Each row of this table is followed by its label. One hidden rule gives the labels. It looks at one to three of the table's principal directions, none of them among the few with the most spread.
tensor([-14., -38., 42., 15., -20., -6., -1., 10., -24., 59., 8.,
        65., 28., 48., -36., -11., -41., -55., 25., 39., -20., -44.,
        9., 59., -4., -14., -23., -22., -29.]) knot
tensor([-7., -28., 22., 2., -2., -10., 15., -3., -2., 32., 0.,
        18., 8., 23., -24., -22., -15., -24., 25., 15., -8., -13.,
        -10., 14., 12., -18., -27., 4., 4.]) kite
tensor([-10., 27., -7., -39., 14., -31., 43., 28., -22., 3., -4.,
        1., 1., -11., -17., -9., -22., 18., 13., 12., -11., 9.,
        -18., -52., 21., -36., -31., -1., -6.]) knot
tensor([-25., -13., 30., -14., -18., 11., -40., 62., -50., 6., -3.,
        64., -28., -13., 4., 33., 25., 18., 7., -1., -53., -25.,
        12., -13., -43., 35., -1., -47., -43.]) knot
tensor([26., -2., -17., 49., -13., 16., 5., -62., 21., 21., 18.,
        -10., 32., 27., 1., -13., -41., -43., -9., 20., 32., 5.,
        13., 68., 9., 2., 22., 15., 2.]) knot
tensor([44., -36., -4., 32., -26., -3., 8., -46., 28., -12., 19.,
        -57., -2., -10., -19., -15., -23., 9., 7., -61., 44., 12.,
        12., 43., 32., 27., -20., 13., 52.]) silk
tensor([-4., 13., -15., -46., 27., -13., 40., -6., 17., -39., -26.,
        -47., 2., -23., -6., -32., -22., 2., 5., -22., 13., 25.,
        -20., -37., 46., -29., -15., 34., 33.]) knot
tensor([-33., 33., 7., 49., -17., 47., -76., 28., -48.,
        68., 21., 127., 19., 51., 39., 65., 24., -42.,
        -30., 115., -47., -50., 26., 53., -106., 18., 76.,
        -58., -118.]) bell
tensor([-2., 16., -27., -38., 18., -3., 16., -5., 23., -39., -14.,
        -48., -16., -39., -4., -14., -1., 13., 3., -29., 22., 21.,
        -17., -24., 37., -10., -4., 33., 35.]) kite
tensor([47., -18., -25., 40., 0., 22., 37., -104., 41.,
        -22., -3., -68., 30., 10., 15., -55., -59., -37.,
        -4., -19., 43., 46., 2., 45., 44., 7., 16.,
        47., 43.]) bell
tensor([-10., -27., 19., -46., 7., -40., 22., 34., 17., -40., -20.,
        -60., -28., -36., -34., -21., 21., 28., 22., -80., 3., 11.,
        -6., -44., 55., -3., -56., 22., 69.]) bell
tensor([-21., 42., -40., -3., 4., 13., -16., -5., 10., 16., 8.,
        15., 4., -6., -4., 13., -9., -35., -6., 41., 16., -8.,
        0., 35., 5., -15., 34., 20., -17.]) knot
tensor([72., -41., 3., 84., -8., 16., 41., -121., 40.,
        -13., 5., -70., 49., 46., 33., -53., -46., -25.,
        -18., -23., 36., 51., 17., 40., 19., 20., 13.,
        26., 42.]) knot
tensor([19., -10., -5., 34., -21., 26., -19., -29., -6., 46., 28.,
        49., 13., 25., -4., 14., -29., -19., 5., 44., 19., -30.,
        -3., 65., -32., 2., 16., -20., -38.]) kite
tensor([35., -19., -42., 17., 12., 27., 60., -127., 59.,
        -40., -23., -97., 34., -6., 3., -95., -95., -79.,
        11., -26., 51., 65., -7., 61., 96., -6., 15.,
        92., 71.]) silk
tensor([15., 0., -8., 6., 8., 16., 4., -34., 20., -26., -11.,
        -26., 15., 3., 19., -14., -13., -12., -14., -7., 17., 14.,
        2., 10., 5., 3., 20., 16., 12.]) bell
tensor([77., -49., 35., 109., -37., -7., 38., -84., -7., 22., 27.,
        -26., 63., 72., 19., -28., -58., -14., -20., -17., 7., 29.,
        45., 45., -9., 33., -10., -28., 7.]) kite
tensor([32., -5., 10., 65., -23., 6., -22., -21., 0., -1., 20.,
        -10., 20., 27., 28., 25., 14., 9., -35., -16., 5., 6.,
        41., 26., -34., 40., 26., -28., -6.]) silk
tensor([19., -47., 19., 10., -6., -7., 23., -28., 13., -5., -4.,
        -33., -9., -1., -11., -37., -7., 2., 23., -39., 2., 18.,
        -8., -1., 30., 10., -33., 18., 41.]) knot
tensor([68., -19., -7., 75., -27., 2., 50., -95., 5., -1., 20.,
        -52., 49., 31., 12., -39., -82., -21., -12., -22., 28., 46.,
        29., 48., 27., 22., 0., 5., 21.]) silk
tensor([-10., 8., -23., -40., 16., -3., 3., 9., 21., -30., -11.,
        -38., -39., -48., -6., -7., 28., 28., 14., -32., 12., 17.,
        -24., -37., 29., -3., -10., 32., 36.]) bell
tensor([-1., 36., -39., 31., -2., 27., -40., -27., 30., -4., 11.,
        -10., 11., 2., 20., 25., 11., -31., -33., 19., 33., -3.,
        21., 55., -11., 13., 59., 19., -4.]) silk
tensor([20., -27., -3., 49., -18., 36., -30., -55., 22., 28., 17.,
        18., 16., 27., 3., -1., -16., -40., -1., 22., 28., -20.,
        7., 84., -18., 17., 29., 5., -8.]) kite
tensor([25., -27., 28., 53., 7., 7., -35., -12., 30., 1., 9.,
        -13., -12., 32., 47., 25., 105., 55., -28., -11., -2., 1.,
        -1., -40., -65., 24., 17., -17., 11.]) kite
tensor([30., -18., 19., 44., 12., -10., -12., -15., 35., -9., 8.,
        -40., -7., 25., 36., 15., 89., 57., -26., -25., 9., 14.,
        -1., -50., -39., 12., 3., -6., 30.]) kite
tensor([7., -21., 7., 31., 0., 31., -15., -38., 11., 9., -5.,
        13., 10., 23., 24., -12., 4., -26., -5., 21., -6., 3.,
        0., 27., -20., 13., 27., 7., -10.]) kite
tensor([25., -1., -27., -12., 10., 6., 22., -47., 41., -40., -9.,
        -66., 9., -20., -3., -27., -34., -7., -4., -37., 50., 21.,
        -8., 17., 44., -7., 3., 40., 46.]) knot
tensor([30., -1., -45., -21., 28., -2., 50., -77., 73.,
        -69., -22., -127., -6., -42., 0., -62., -22., -1.,
        3., -69., 63., 62., -22., -13., 89., -12., -7.,
        85., 100.]) bell
tensor([-19., 27., -26., -13., 25., 35., -21., -21., 25., -21., -22.,
        1., 10., -2., 28., -3., 4., -37., -20., 32., 10., 3.,
        -7., 18., -5., -9., 52., 30., -10.]) silk
tensor([-12., 44., -32., 34., -5., 30., -40., -15., 4., 23., 15.,
        35., 22., 19., 22., 32., -2., -44., -31., 57., 11., -15.,
        23., 60., -32., 5., 64., -2., -43.]) silk
tensor([-62., 49., -11., -74., 20., -8., -33., 95., -25., -21., -20.,
        34., -38., -46., -2., 40., 49., 22., -3., 9., -35., -19.,
        -7., -55., -13., -10., 9., -9., -26.]) knot
tensor([49., -7., 4., 40., -4., -25., 40., -41., 16., -28., 6.,
        -73., 29., 17., 14., -17., -15., 23., -25., -48., 23., 40.,
        23., -19., 21., 9., -14., 2., 41.]) knot
tensor([66., -39., -20., 25., -7., -12., 57., -93., 55.,
        -49., 2., -127., 3., -23., -12., -62., -46., 9.,
        12., -96., 64., 61., 0., 15., 83., 17., -33.,
        57., 103.]) knot
tensor([11., -8., -37., -51., 7., -14., 38., -28., 41., -38., -8.,
        -81., -20., -57., -47., -42., -46., -1., 32., -63., 58., 20.,
        -26., 13., 91., -19., -37., 59., 75.]) silk
tensor([-12., 4., -14., 30., -10., 52., -54., -21., -1., 41., 13.,
        66., -4., 15., 19., 23., 10., -38., -3., 64., -2., -29.,
        -2., 64., -48., 15., 53., -6., -51.]) bell
tensor([15., -28., 29., 24., -26., 18., -8., 0., -44., 12., 6.,
        46., 11., 18., 11., 6., -32., -2., 1., 7., -31., -9.,
        17., 20., -34., 31., 1., -44., -41.]) knot
tensor([-8., 9., 21., -7., -19., -13., -16., 62., -54., 17., 15.,
        54., -10., -2., -5., 42., 8., 36., -2., 8., -34., -25.,
        13., -23., -41., 13., -14., -59., -47.]) silk
tensor([-23., 8., -3., 5., -19., 2., -50., 42., -11., 39., 25.,
        50., -25., -6., -19., 46., 38., 5., 6., 21., -3., -43.,
        5., 30., -32., 9., 6., -22., -26.]) silk
tensor([1., 10., 10., 23., -16., 0., 12., 6., -46., 29., 10.,
        46., 20., 23., 7., 4., -35., -14., -1., 36., -34., 1.,
        17., 5., -21., 6., 3., -33., -48.]) kite
tensor([20., -23., 48., 58., -30., -10., 8., 10., -59., 51., 23.,
        64., 27., 56., 12., 15., -15., 9., -5., 33., -50., -9.,
        27., -2., -54., 19., -14., -68., -57.]) bell
tensor([-13., 19., -7., 3., 2., 5., -21., 13., 0., 26., 10.,
        33., 3., 12., -2., 22., 14., -8., -5., 37., 4., -24.,
        -3., 16., -23., -12., 15., -8., -26.]) bell
tensor([-75., 32., -11., -82., 19., -6., -50., 103., -11., 10., -11.,
        53., -65., -52., -26., 44., 79., 25., 24., 20., -26., -44.,
        -33., -43., -14., -21., -6., 0., -20.]) silk
tensor([-1., -10., 14., 5., 11., -8., -49., 33., 36., -15., 5.,
        -22., -38., -8., 16., 42., 118., 66., -18., -35., 11., -16.,
        -6., -45., -41., 15., 3., -8., 28.]) knot
tensor([-41., -5., 2., -26., 3., 13., -65., 50., 15., -3., -6.,
        20., -53., -33., -5., 34., 85., 15., 9., -12., -11., -30.,
        -9., -5., -21., 19., 12., 6., 7.]) bell
tensor([17., 15., -1., -44., 14., -78., 89., 23., 1., -47., -9.,
        -98., 3., -31., -36., -33., -29., 51., 8., -81., 13., 47.,
        -1., -87., 83., -32., -77., 17., 72.]) knot
tensor([4., 1., 10., -22., 0., -55., 23., 43., 4., -36., -1.,
        -66., -19., -30., -23., 5., 29., 54., -1., -80., 4., 19.,
        14., -59., 38., 3., -49., 0., 56.]) silk
tensor([-5., 10., 24., -33., -1., -37., 11., 69., -38., -21., -3.,
        4., -9., -14., -7., 26., 15., 57., -7., -32., -26., -5.,
        9., -66., -12., 0., -34., -43., -9.]) silk
tensor([-1., -20., 21., 85., -37., 55., -94., -5., -20.,
        65., 34., 100., -4., 47., 37., 59., 54., -20.,
        -19., 62., -27., -46., 29., 75., -105., 56., 62.,
        -52., -75.]) kite
tensor([0., 4., 15., -29., 5., -48., 62., 26., -27., 11., -1.,
        -5., 11., 4., -32., -23., -40., 17., 22., -3., -14., 8.,
        -12., -48., 33., -39., -58., -10., 4.]) knot
tensor([34., -20., 17., 30., -23., -18., 22., -14., -14., 31., 27.,
        10., 23., 27., -20., 0., -40., 10., 6., 1., 14., -13.,
        8., 23., -6., -4., -29., -30., -9.]) knot
tensor([-5., 6., 24., 10., -2., -12., 17., 20., -40., 30., 3.,
        47., 24., 35., 5., 4., -17., -4., -3., 41., -36., -7.,
        6., -19., -26., -14., -8., -34., -45.]) knot
tensor([-18., -24., 18., 0., -4., 8., -39., 18., 14., -4., -6.,
        6., -15., -1., -3., 11., 42., -7., 0., -18., -6., -20.,
        8., 17., -10., 19., 6., 1., 13.]) bell
tensor([-33., -26., 21., -36., 1., -17., -35., 58., 14., 1., -4.,
        4., -47., -26., -31., 18., 70., 25., 23., -35., -6., -32.,
        -13., -18., 2., 2., -30., 3., 29.]) silk
tensor([-2., 3., -34., 12., 1., 41., -45., -43., 48., 9., 8.,
        1., -6., -6., -1., 6., 5., -39., -2., 21., 49., -22.,
        -10., 78., -2., 2., 44., 35., 7.]) kite
tensor([-55., 9., 14., -16., -10., 6., -63., 80., -35., 67., 18.,
        107., -39., 0., -19., 54., 62., 4., 23., 62., -41., -63.,
        -13., 5., -59., -3., 3., -38., -63.]) silk
tensor([-29., 14., -23., 14., -7., 62., -68., -6., -8., 41., 9.,
        85., -17., 2., 21., 31., 18., -42., 2., 78., -13., -34.,
        -9., 61., -55., 17., 64., -4., -66.]) bell
tensor([-8., 7., -30., -60., 28., -11., 52., -21., 28., -44., -30.,
        -66., -9., -43., -22., -55., -41., -14., 25., -32., 25., 35.,
        -31., -25., 82., -33., -25., 62., 55.]) knot
tensor([-30., 42., -11., -8., 5., 18., -10., 23., -40., 25., -3.,
        69., 10., 10., 18., 18., -14., -25., -7., 72., -38., -9.,
        1., -3., -33., -11., 34., -20., -69.]) silk
tensor([-3., -14., 24., 44., -39., 31., -59., 27., -51., 31., 21.,
        80., -11., 14., 22., 47., 18., 4., -8., 22., -45., -27.,
        32., 34., -72., 57., 27., -61., -65.]) silk
tensor([12., 40., -36., 13., 10., 4., 13., -40., 28., -29., -4.,
        -47., 37., 5., 14., -7., -35., -32., -34., 1., 37., 23.,
        21., 29., 26., -9., 36., 28., 15.]) silk
tensor([5., 19., -20., 20., -2., -2., -12., -15., 26., -1., 11.,
        -25., 11., 4., 0., 11., 8., -12., -18., -4., 29., 1.,
        15., 27., 7., 0., 19., 15., 16.]) silk
tensor([-7., 15., -21., -11., 16., 26., -18., -18., 23., -5., -7.,
        8., 3., -2., 11., 2., 2., -19., -7., 28., 20., -11.,
        -16., 20., -9., -13., 32., 19., -9.]) silk
tensor([-4., 7., -16., -42., 3., -19., 19., 16., 4., -19., -2.,
        -30., -18., -38., -31., -9., -19., 15., 19., -33., 19., 3.,
        -14., -12., 42., -13., -29., 16., 28.]) knot
tensor([22., -16., -15., -44., 29., -12., 89., -67., 36., -51., -37.,
        -86., 33., -12., -22., -89., -98., -37., 21., -36., 40., 45.,
        -27., -4., 100., -45., -34., 66., 66.]) kite
tensor([-22., -6., 14., -8., -4., 7., -34., 34., -10., 9., -1.,
        33., -18., -3., 0., 22., 35., 4., 3., 7., -20., -22.,
        2., 0., -25., 11., 5., -16., -17.]) bell
tensor([27., 0., -1., 30., -2., -13., 36., -37., 4., 2., 6.,
        -29., 32., 24., 3., -21., -36., -10., -9., -2., 12., 22.,
        11., 6., 17., -7., -6., 4., 12.]) bell
tensor([-14., -7., -11., -38., 7., 10., -34., 18., 31., -28., -9.,
        -19., -34., -40., -13., 12., 35., 15., 7., -34., 26., -18.,
        -16., 6., 10., 5., 2., 20., 29.]) knot
tensor([-20., 12., -13., -50., 10., -24., -8., 42., 20., -32., -7.,
        -38., -30., -46., -29., 11., 28., 24., 6., -48., 20., -7.,
        -7., -22., 34., -8., -21., 18., 41.]) silk
tensor([35., 5., 11., 42., -12., -13., 23., -14., -22., -12., 10.,
        -21., 25., 21., 28., 4., -12., 26., -27., -17., -13., 31.,
        29., -25., -16., 21., 0., -30., -7.]) knot
tensor([-45., 37., -11., -13., -1., 25., -48., 47., -33., 32., 4.,
        84., -14., -3., 10., 42., 22., -18., -3., 67., -34., -33.,
        0., 11., -47., 1., 38., -24., -69.]) kite
tensor([29., -21., 15., 73., 6., 23., -50., -37., 49., 11., 17.,
        -11., 0., 44., 51., 30., 103., 31., -38., 8., 20., -7.,
        3., -2., -71., 22., 40., -7., 7.]) kite
tensor([-41., 22., -1., -24., -3., 7., -43., 62., -27., 16., 2.,
        57., -28., -17., -1., 41., 40., 7., 3., 27., -30., -30.,
        -1., -9., -33., 6., 14., -23., -40.]) knot
tensor([61., -5., 8., 36., 0., -31., 87., -57., -9., -32., -2.,
        -73., 49., 26., 21., -46., -66., 19., -19., -38., 4., 66.,
        20., -42., 34., -1., -27., -2., 29.]) bell
tensor([30., -55., 21., 67., -27., 33., -8., -64., -1., 46., 18.,
        32., 16., 43., 8., -22., -27., -37., 15., 26., -3., -6.,
        5., 68., -22., 26., 8., -7., -16.]) knot
tensor([-11., 15., -24., -48., 20., -5., -6., 10., 41., -62., -22.,
        -64., -18., -46., -8., -3., 19., 11., -9., -54., 35., 10.,
        -5., -14., 42., -4., 2., 38., 54.]) silk
tensor([-53., 18., 11., -15., -5., 11., -63., 75., -31., 45., 8.,
        94., -27., 2., -4., 53., 58., -3., 5., 55., -40., -52.,
        -1., 5., -57., 2., 18., -35., -61.]) bell
Which label does each new row get?
tensor([15., -5., -14., -22., 14., -9., 27., -21., 29., -31., -9.,
        -55., -6., -22., -8., -25., -9., 14., 7., -36., 30., 20.,
        -17., -17., 38., -12., -17., 30., 44.]): bell
tensor([-13., 26., -52., -39., 23., 27., -31., -21., 64., -56., -19.,
        -59., -18., -50., 0., 0., 14., -21., -13., -30., 59., 3.,
        -10., 33., 38., -2., 40., 61., 48.]): silk
tensor([-1., -3., -1., 12., 32., 18., 21., -54., 33., 9., -20.,
        -5., 32., 42., 23., -40., -7., -44., -5., 49., 6., 13.,
        -22., 3., 2., -35., 23., 36., 1.]): kite
tensor([-33., 26., 3., -40., 10., -37., 3., 68., -17., 4., -2.,
        10., -18., -17., -22., 20., 32., 26., 6., -2., -20., -12.,
        -5., -49., 6., -23., -26., -10., -2.]): bell
tensor([13., -14., 7., 23., -32., 7., -14., 1., -25., 43., 29.,
        49., 7., 14., -21., 19., -32., -8., 12., 22., 5., -32.,
        8., 52., -22., 10., -6., -33., -34.]): silk
tensor([13., 6., 11., 29., 0., -7., 41., -29., -22., 20., 0.,
        14., 48., 44., 10., -25., -56., -32., -8., 36., -16., 16.,
        13., 5., 2., -17., 0., -11., -25.]): knot
tensor([-59., 37., -29., -60., 39., 9., -24., 33., 30., -12., -27.,
        3., -30., -31., -2., 3., 52., -18., 6., 29., -1., -9.,
        -32., -26., 14., -34., 23., 45., 8.]): kite
tensor([-10., 20., -19., -67., 29., -21., 27., 16., 28., -61., -30.,
        -65., -3., -40., -17., -18., -11., 12., -3., -47., 30., 12.,
        -14., -34., 55., -28., -17., 35., 49.]): kite
tensor([25., 3., 34., 2., 10., -40., 98., -4., -59., 9., -11.,
        9., 51., 44., 12., -42., -74., 14., 1., 26., -48., 39.,
        -2., -78., 6., -36., -44., -35., -32.]): kite
tensor([4., 1., -13., -14., 12., 6., 14., -25., 22., -20., -13.,
        -27., 14., -3., -3., -22., -26., -21., -2., -6., 23., 7.,
        -6., 14., 26., -15., 5., 26., 19.]): bell
tensor([-58., 42., -8., -88., 43., -29., -24., 96., 16., -40., -28.,
        -15., -49., -50., -7., 34., 98., 53., -6., -21., -10., -15.,
        -25., -94., 2., -30., -10., 13., 21.]): knot
tensor([-13., 25., -19., -64., 12., -20., 51., 14., -16., -34., -23.,
        -24., 9., -35., -28., -31., -75., -16., 15., -15., 3., 18.,
        -9., -17., 63., -29., -25., 20., 12.]): knot
tensor([-28., -24., 17., -18., 2., 0., -40., 36., 16., 1., -6.,
        7., -35., -15., -14., 13., 63., 8., 14., -21., -8., -25.,
        -8., -2., -6., 10., -9., 7., 21.]): silk
tensor([-20., 12., 22., -91., -3., -73., 31., 123., -52.,
        -56., -12., -34., -50., -74., -42., 24., 22., 99.,
        18., -99., -36., 8., 3., -117., 36., 4., -85.,
        -38., 31.]): silk
tensor([1., 0., -14., -4., 6., 10., -4., -21., 25., -6., -3.,
        -16., 5., -3., -6., -9., -10., -20., 0., -1., 26., -4.,
        -5., 28., 16., -7., 10., 22., 16.]): bell
tensor([5., -37., 22., 23., -7., 17., -1., -25., -4., 26., -1.,
        27., 8., 27., 3., -19., -10., -25., 15., 20., -15., -6.,
        -5., 24., -12., 6., -1., -2., -11.]): kite
tensor([-57., 28., 15., -18., 2., 16., -61., 77., -38., 37., -2.,
        102., -12., 13., 11., 56., 52., -10., -8., 69., -50., -52.,
        4., -4., -68., -3., 31., -41., -76.]): silk
tensor([45., -13., 2., 9., 0., -49., 72., -34., 18., -27., 4.,
        -91., 21., 0., -20., -40., -39., 26., 2., -65., 32., 43.,
        6., -30., 63., -15., -53., 19., 67.]): kite
tensor([-11., 5., -2., -12., -9., 4., -35., 37., -10., 17., 15.,
        37., -23., -14., -12., 38., 26., 22., 5., 9., 3., -35.,
        -7., 8., -28., 5., 0., -23., -21.]): knot
tensor([-11., -11., 14., 59., -17., 48., -71., -11., -5., 40., 12.,
        72., 11., 42., 33., 34., 34., -41., -21., 55., -20., -33.,
        24., 67., -71., 35., 60., -26., -54.]): bell
tensor([29., -26., 6., 65., -25., 38., -34., -44., 0., 19., 20.,
        21., 5., 23., 28., 12., 6., -7., -11., 10., 1., -1.,
        18., 49., -43., 45., 33., -19., -20.]): knot
tensor([20., 5., -18., -22., 16., -10., 41., -29., 24., -44., -15.,
        -66., 8., -20., -1., -32., -30., 9., -2., -37., 29., 32.,
        -10., -22., 45., -14., -13., 31., 42.]): bell
tensor([-3., 13., -39., -65., 24., -10., 3., 8., 50., -78., -21.,
        -96., -48., -79., -12., -8., 32., 44., 4., -85., 45., 27.,
        -22., -42., 59., 0., -12., 54., 80.]): silk
tensor([7., -12., 4., 26., -28., 0., -30., 8., -5., 28., 27.,
        20., -8., 3., -18., 28., 8., 4., 4., -4., 12., -27.,
        14., 43., -16., 19., -3., -20., -7.]): silk
tensor([-21., -26., 31., 77., -33., 55., -117., 16., -10.,
        74., 31., 116., -10., 50., 28., 69., 82., -27.,
        -17., 69., -28., -69., 26., 84., -113., 50., 64.,
        -51., -75.]): bell
tensor([5., -5., 41., -17., -6., -55., 45., 62., -56., 0., 2.,
        6., -3., 2., -11., 6., 3., 63., 8., -28., -48., 12.,
        6., -90., -5., -6., -62., -50., -9.]): bell
tensor([-14., -38., 32., -6., -1., -12., -14., 23., 10., 1., -8.,
        -4., -19., 1., -14., -3., 43., 8., 14., -29., -13., -14.,
        -2., -10., 3., 8., -25., 1., 26.]): knot
tensor([-13., 14., -14., -44., 20., -1., 7., 8., 16., -32., -20.,
        -23., -4., -24., -7., -10., -8., -4., 0., -13., 15., 2.,
        -13., -12., 27., -17., 1., 23., 18.]): bell
tensor([31., -47., 27., 71., -49., 11., -43., -12., -11., 37., 38.,
        26., -10., 20., -4., 29., 19., 13., 3., -21., 0., -22.,
        30., 57., -40., 57., -3., -40., -8.]): silk
tensor([-13., -11., 10., 42., -35., 39., -87., 29., -28., 46., 31.,
        85., -34., 4., 16., 63., 59., 9., -2., 32., -27., -43.,
        17., 45., -82., 54., 38., -47., -58.]): silk
tensor([-42., 26., 3., -35., 28., -5., -23., 50., 3., -9., -20.,
        16., -17., -7., 12., 20., 63., 10., -10., 18., -23., -11.,
        -11., -48., -19., -18., 14., 3., -10.]): kite
tensor([-10., -27., 10., 5., -10., 14., -27., 0., 7., 11., 1.,
        16., -15., -2., -9., 1., 15., -15., 14., -5., -1., -18.,
        0., 31., -5., 16., 1., 4., 5.]): bell
tensor([0., -11., -1., 41., -6., 41., -29., -44., 12., 25., 2.,
        33., 23., 34., 20., -4., -10., -55., -10., 45., 3., -12.,
        9., 67., -25., 12., 44., 7., -26.]): silk
tensor([16., 9., -22., -38., 17., -16., 50., -22., 19., -48., -17.,
        -70., 2., -33., -11., -36., -41., 11., 6., -44., 28., 36.,
        -15., -28., 60., -19., -22., 35., 47.]): kite
tensor([-63., 39., 21., -29., 21., 42., -97., 108., -55.,
        33., -6., 127., -46., 5., 59., 94., 127., 52.,
        -21., 100., -82., -59., -24., -73., -127., 7., 59.,
        -74., -123.]): kite
tensor([-27., 34., -15., -13., 14., 10., 16., 0., -22., 30., -8.,
        48., 20., 17., 4., -11., -36., -44., 5., 73., -22., -2.,
        -12., 3., -2., -34., 19., 6., -47.]): kite
tensor([7., 2., -13., 21., 1., 32., -37., -25., 27., -19., -1.,
        -10., 2., 1., 27., 14., 21., -9., -24., -2., 21., -2.,
        10., 31., -22., 23., 43., 8., 2.]): knot
